In the rows, 128 means zero.
The rows below come in pairs that one turn or mirror swaps. Which row does each named row swap with?
The rows were stretched afterwards, more along some directions than others.
j_26: [144 116 115 142 146 135 166 148  79 147 125 154 122 142 158 131  89 121]
j_196: [125 121 109 135  92 121 106 123 162 115 133 117 141 130 117 133 155 139]
j_578: [114 123 100 135 136 107 121 130 122 120 113 133 154 141 130 104 144  96]
j_290: [ 83 128 145 136 129 153 123 144 109 121 143 158 124 132 124 107 133 153]
j_500: [149 137 121 108 138 124 116 110 122 134 113 117 125 133 133 137 124 129]
j_171: [137 142 127 172 137 121 146 153 114 127 161 139 134 122 118 139 132 106]
j_113: [114 136 102 133 144 112 122 127 125 112 115 133 152 134 119 111 140  91]
j_225: [133 102 123 131 117 139 127 134 141 152 155 137 130 119 146 119 119 126]
j_734: [153 130 120  98 127 118 121 109 135 136 119 114 131 126 134 144 115 134]
j_779: [127 140  95 143 102 117 141 109 125 144 146 129 144 141 150 111 138 167]
j_944: [133 141 120 100 146 130 107 114 135 128 117 134 130 121 126 144 108 132]
j_772: [145 146 109 107 146 125 109 113 136 131 113 127 131 126 135 146 116 131]
j_222: [122 118 123 130  89 128 114 122 154 110 132 113 137 130 106 132 156 141]
j_207: [ 78 127 140 138 134 152 132 137 103 123 136 165 123 127 126 108 127 158]
j_493: [135 115 103 127 144  95 153 135 133 128 126 156 142 110 155 154 113 137]
j_513: [139 124 106 133 151 131 171 142  87 154 121 164 126 138 171 136  88 127]
j_881: [151 136 115 105 134 124 107 108 133 126 123 121 125 131 135 143 122 131]
j_843: [147 114 118 127 142 135 162 145  95 144 118 158 125 135 156 142  89 122]
j_555: [112 133 104 138 136 113 106 131 124 115 116 128 149 140 121 102 153  93]
j_261: [112 127 108 134 130 109 116 124 131 113 117 129 153 137 121 105 151  98]
j_563: [142 114 104 135 141 134 171 142  83 151 121 161 134 141 169 133  88 131]
j_771: [137 119 106 126 151 127 169 146  88 146 115 166 131 138 170 137  85 124]
j_619: [131 112 117 141 113 145 133 136 127 159 155 137 127 124 152 115 122 126]
j_84: [133 144 131 176 141 135 145 158 110 128 159 138 130 121 116 135 130  98]
j_248: [109 133 120 122 134 112 117 118 128 110 126 132 138 136 118 107 145 102]
j_557: [136  99 127 122 112 145 124 141 135 151 152 128 129 128 145 112 126 127]
j_204: [ 82 129 130 132 138 150 129 154 103 124 131 163 139 133 127 109 123 150]
j_687: [137 138 127 172 135 125 146 158 111 130 156 142 137 120 120 141 128  97]
j_801: [157 127 110  89 131 128 105 111 141 138 112 121 128 131 146 138 115 146]
j_32: [135 121 124 138 143 141 172 147  72 151 119 158 122 143 158 132  94 135]
j_490: [115 129 101 134 140 106 123 125 119 114 112 134 148 140 125 112 145  93]
j_931: [145 140 113  95 142 123 105 110 139 127 114 126 129 128 137 140 112 133]
j_168: [127 146 126 173 144 130 144 152 108 138 161 148 138 118 124 136 124 101]
j_263: [143 117 122 128 128 135 171 148  85 153 131 150 123 142 160 134  90 138]
j_174: [123 131 106 140  95 126 106 118 156 121 132 114 140 124 117 134 157 136]
j_799: [148 141 107 132 122 127 118 131 135 135 149 130 136 144 131 108 104 136]
j_947: [ 79 131 150 134 133 151 121 137 110 116 142 160 119 127 115 112 130 157]
j_589: [139 133  97 144 104 120 145 116 125 148 149 125 145 142 148 106 129 170]
j_481: [138 131  99 128  94 123 134 106 134 149 147 120 140 140 152 105 132 180]
j_52: [133 119 102 121 145 126 165 143  88 150 118 164 130 142 172 132  91 128]
j_428: [ 83 131 141 131 140 159 122 143 102 128 139 164 123 129 124 109 120 161]
j_560: [149 129 108 109 134 115 118 106 129 127 109 118 127 131 138 142 122 141]
j_135: [137 134  90 140 100 117 140 110 131 141 139 116 143 143 150 107 142 166]
j_465: [ 87 136 133 128 136 155 127 147 103 124 141 161 124 135 131 108 125 159]

j_493 is swapped with j_799
j_113 is swapped with j_465
j_248 is swapped with j_204
j_168 is swapped with j_779

The rows below come in pairs that one turn or mirror swaps. Which row does each named row swap with?
The rows were stretched afterwards, more along some directions than others.
j_758: [131 160 145 131 127 117 122 109 117  96 133 171 133 133 161 135 129 171
 146  99 103 141 133 114 132 122 135 147 120 121]
j_262: [117 150 137 126 120 150 147 125 142 115 141 141 128 132 130 170 111 107
 120 117 117 113 131 110 157 136 115 111 129 129]
j_989: [149 163 140 116 138 119 111 130 125  97 162 129 139 132 126 139 133 138
 139 135 132 127 108 131 137 117 133 148 145 128]
j_200: [148 165 137 130 138 134 154 107 121 101 122 157 137 127 151 129 129 114
 132 115 124  99 140 109 135 151 115 130 122 132]
j_543: [146 171 139 133 140 134 162 109 123  90 125 149 135 115 156 123 128 124
 134 129 119 104 142 104 150 152 134 120 120 121]
j_188: [139 162 124 176 119 138 138 128  95  93 146 152 136 142 107 118 122 127
 132 129 117 141 141 104 139 136 119 136 115 156]
j_9: [112 142 137 175 123 131 143 124 115  97 154 148 123 105 135 126  99 149
 142 126 132 141 147 108 149 165 129 126 143 149]
j_379: [117 151 144 127 127 115 127 112 141 117 113 140 129 137 126 119 124 130
 125 114 154 149 134 131 122 116 137 109 127 139]
j_672: [119 161 125 132 114 130 138 125 140  96 137 145 147 142 131 135 136  95
 115 120 149 136 134 118 143 109 113 125 143 139]
j_749: [114 122 121 122 147 114 116 138 139 127 124 122 149 115 151 119 127 156
 127 118 127 135 123 125 130 149 116 139 145 108]
j_744: [119 151 123 157 140 137 130 138 141 114 141 146 131 106 152 118 133 120
 137 137 136 122 132 130 147 145 125 116 164 129]
j_803: [104 151 103 153 122 139 135 126 118 135 123 160 139 133 151 123 139 120
 142  99 149 141 134 104 149 135  96 115 142 118]
j_870: [114 131 123 113 144 108 120 136 137 117 121 126 145 114 149 119 125 163
 122 122 122 142 125 128 133 144 122 145 139 111]
j_854: [ 89 151  98 160 116 141 131 137 132 132 129 161 137 131 161 126 136 127
 143  98 147 153 133 100 152 126 107 113 148 119]
j_887: [129 146 124 142 138 123 121 127 112 105 126 139 150 144 113 107 129 157
 130 114 109 152 131 113 125 128 130 137 115 133]
j_373: [138 160 137 119 145 110 120 123 137  91 156 139 132 126 138 143 132 149
 133 146 133 143 112 132 136 116 128 146 150 129]
j_339: [153 159 140 126 139 142 102 127 100 111 162 134 145 141 119 124 132 118
 146 126 132 120 116 125 145 114 127 133 147 118]
j_123: [127 147 101 143 130 137 135 134 109 140 114 149 140 142 137 116 151 114
 134 112 146 121 118 103 138 145  92 118 123 121]
j_897: [148 159 112 136 140 123 147 124 108 127 104 145 138 144 127 112 144 122
 127 122 134 102 122 114 127 149  99 120 116 125]
j_326: [141 165 143 137 133 134 162 112 128  89 124 149 131 115 154 129 124 126
 132 125 114 109 145 102 153 151 146 120 117 121]
j_2: [123 159 129 118 119 120 132 122 139 105 111 144 146 148 120 121 134  99
 111 114 154 143 135 127 130 103 117 118 124 144]
j_442: [108 142 146 165 128 121 142 114 123  95 148 145 117 101 142 134  93 157
 139 118 136 140 147 112 143 155 138 126 144 145]
j_697: [136 161 138 123 140 117 143 120 129 100 117 139 131 138 142 142 102 159
 113 128  97 130 146 145 139 105 121 139 127 131]
j_991: [122 155 136 124 129 116 128 113 141 107 105 146 141 148 130 115 133 109
 120 113 157 146 135 125 129 103 124 109 128 139]
j_929: [138 165 126 179 118 142 135 127  92  97 142 156 136 143 110 110 124 127
 138 127 114 141 139 105 140 135 123 129 117 152]
j_459: [138 159 140 120 138 114 142 122 134  99 117 137 132 140 135 143 105 153
 110 126  96 126 140 146 133 106 120 136 122 133]
j_4: [148 166 135 131 139 134 164 111 126  96 119 149 134 116 156 126 124 119
 129 128 123 101 145 108 149 152 124 125 124 123]
j_192: [132 178 147 129 122 139 129 119 123  97 135 168 127 131 156 136 140 164
 151 102  86 133 132 111 144 118 151 126 104 115]
j_837: [120 160 135 155 132 168 125 121 109 120 147 161 134 140 139 134 113 132
 149  92 106 134 145 117 146 104 111 111 139 123]
j_309: [110 137 124 120 150 117 121 135 139 117 135 130 145 104 158 122 125 166
 130 121 123 134 126 123 136 151 121 139 152 106]
j_806: [129 142 124 128 146 113 117 130 118 115 120 133 157 137 141 116 127 166
 128 119 111 135 127 120 130 138 120 143 127 107]
j_129: [136 157 105 141 128 138 144 127 110 133 115 149 141 141 135 116 154 108
 132 122 141 113 119 106 139 142  87 120 124 118]
j_551: [103 140 121 135 144 127 132 139 153 113 140 134 136  86 168 130 123 145
 129 128 140 125 130 124 146 158 115 131 169 114]
j_388: [120 160 122 122 118 129 126 128 135 107 118 142 146 150 127 118 141  91
 115 113 152 140 133 123 131 104 115 119 130 143]
j_163: [144 184 137 121 145 122 142  99 116  84 108 168 123 114 136 154  97 139
 117 135 120 134 135 125 135 146 114 137 112 126]
j_684: [129 143 128 135 131 148 123 138 128 106 147 143 144 123 141 132  96 131
 131 102 103 152 140 145 145 119 116 113 146 118]
j_324: [149 164 139 117 144 117 114 124 127  93 157 139 136 127 126 136 132 138
 135 143 130 136 109 134 133 114 127 143 145 129]
j_567: [ 93 156 109 152 111 129 117 145 136 120 131 150 141 145 167 138 126 140
 133 109 133 167 141 110 153 111 132 126 146 125]
j_699: [109 133 126 128 146 122 123 135 142 121 139 129 135  96 161 128 120 152
 131 119 135 127 124 126 131 159 116 141 163 109]
j_350: [125 170 144 136 121 126 123 119 122 101 133 171 133 132 157 128 136 171
 149  98  95 142 130 112 139 118 145 136 110 119]
j_807: [129 176 147 126 123 128 127 117 121  98 129 168 129 132 156 130 140 170
 151  97  92 134 129 113 140 116 148 132 110 115]
j_330: [134 157 136 126 139 119 141 122 131 101 117 140 130 142 135 145 102 155
 110 126  96 131 146 144 132 101 118 141 124 134]
j_715: [102 137 131 154 125 148 124 119 130  90 149 165 117 104 141 128 117 151
 136 133 122 171 139 111 144 134 127 108 142 121]
j_767: [129 130 136 170 126 134 113 120 118 130 128 163 138 140 127 108 129 117
 146 119 111 140 139 142 146 106 145  92 147 132]
j_247: [132 117 134 171 127 130 112 117 113 134 131 161 138 147 128 113 118 118
 144 113 106 147 141 138 146 106 139  89 145 125]
j_874: [110 141 123 132 146 131 128 142 146 114 140 133 135  93 162 125 124 139
 132 128 137 119 131 125 134 160 118 132 165 114]
j_545: [144 165 135 129 137 131 152 112 118 109 122 163 141 130 143 124 132 115
 136 102 120 101 138 116 128 148 109 128 124 136]
j_678: [131 153 132 134 114 143 112 152 109 116 133 135 140 149 137 143 122 130
 129 132 122 141 135 113 137 144 135 135 121 143]
j_701: [110 129 142 156 120 147 125 117 127  89 157 159 122 106 129 129 114 147
 139 124 114 168 143 111 147 139 132 103 138 118]
j_777: [119 154 104 150 125 137 147 124 116 133 113 156 138 137 145 118 147 117
 137 111 149 119 126  99 141 142  91 112 134 114]
j_556: [101 150 130 168 111 135 136 122 127 100 120 166 134 116 123 141  99 122
 128 112 132 148 131 120 151 157 122 114 125 156]
j_900: [129 144 139 136 118 147 108 150 109 118 128 139 140 146 126 145 119 123
 128 129 118 132 131 113 131 161 126 132 113 149]
j_933: [126 162 136 120 123 144 157 124 144 117 131 142 123 128 129 169 112 111
 118 118 117 113 131 115 149 142 121 118 114 126]
j_974: [162 166 124 116 142 119 156 119 109 106 114 132 137 147 130 136 134 134
 113 138 123  92 122 125 130 131  96 139 109 122]
j_314: [118 151 128 151 133 140 130 132 136 112 139 144 128 107 156 122 137 120
 139 148 135 114 136 126 147 146 126 122 158 123]
j_704: [ 95 155 103 163 117 132 132 129 128 131 128 167 138 136 159 132 137 134
 143 101 143 153 136 101 154 120 113 115 148 119]
j_527: [150 166 142 114 145 121 103 130 121  99 162 134 141 137 130 130 137 131
 144 131 132 126 105 128 135 115 133 139 140 131]
j_753: [136 150 149 140 117 117 127 124 128 109 142 150 149 126 103 108 117 113
 142  75 110 128 138 136 126 123 133 123 128 127]
j_597: [115 156 132 154 127 159 129 120 118 121 131 161 132 141 149 140 106 141
 134 100 100 138 149 126 149 101 110 113 141 121]
j_296: [119 133 142 152 116 143 118 119 121  91 152 155 129 105 122 121 115 138
 138 115 107 159 143 117 146 136 141 116 132 111]
j_75: [123 160 128 125 126 127 131 117 137 107 109 147 142 146 125 114 133 106
 114 116 154 150 137 128 131 101 123 109 125 139]
j_228: [122 166 121 125 117 132 133 126 137  95 128 140 143 146 128 130 134  93
 113 120 153 142 133 123 133 106 112 127 134 140]
j_355: [123 165 131 117 139 118 124 124 144  84 151 148 125 119 142 148 125 149
 127 141 131 153 120 134 133 116 127 140 150 134]
j_538: [114 149 133 128 114 143 152 129 149 117 150 134 135 128 137 164 122 108
 121 116 127 112 134 110 162 130 110 118 144 128]
j_378: [138 163 125 172 122 140 136 126  94  90 139 157 138 142 108 115 122 126
 134 131 114 145 138 104 142 137 120 129 113 152]
j_169: [102 157 115 151 111 131 120 144 131 128 138 151 132 146 163 134 135 142
 136 107 127 167 142 108 155 105 144 128 147 126]
j_754: [130 165 135 117 141 110 122 124 143  85 156 140 129 121 134 146 126 146
 126 136 132 150 116 140 137 112 132 149 150 137]
j_778: [143 180 134 124 140 120 141 101 104  77 114 171 122 120 145 158 101 148
 116 131 121 140 132 121 130 144 112 155 117 129]
j_58: [132 152 145 135 123 118 132 118 131 107 143 150 150 126 113 114 120 112
 142  77 110 124 140 140 123 125 124 129 132 134]
j_860: [140 163 141 140 131 124 157 113 130  85 122 143 130 116 160 128 119 131
 128 136 117 120 143 106 162 140 153 125 121 122]
j_786: [134 185 144 127 121 147 125 132 126 102 132 162 129 137 150 124 148 150
 151 101  88 135 130 116 144 111 151 121  98 124]
j_124: [131 158 142 133 132 112 126 102 109  89 127 173 137 127 163 138 121 172
 142 111 107 139 135 115 130 133 125 149 129 118]

j_442 is swapped with j_837
j_684 is swapped with j_556
j_678 is swapped with j_767
j_247 is swapped with j_900
j_786 is swapped with j_860
j_314 is swapped with j_169
j_991 is swapped with j_527

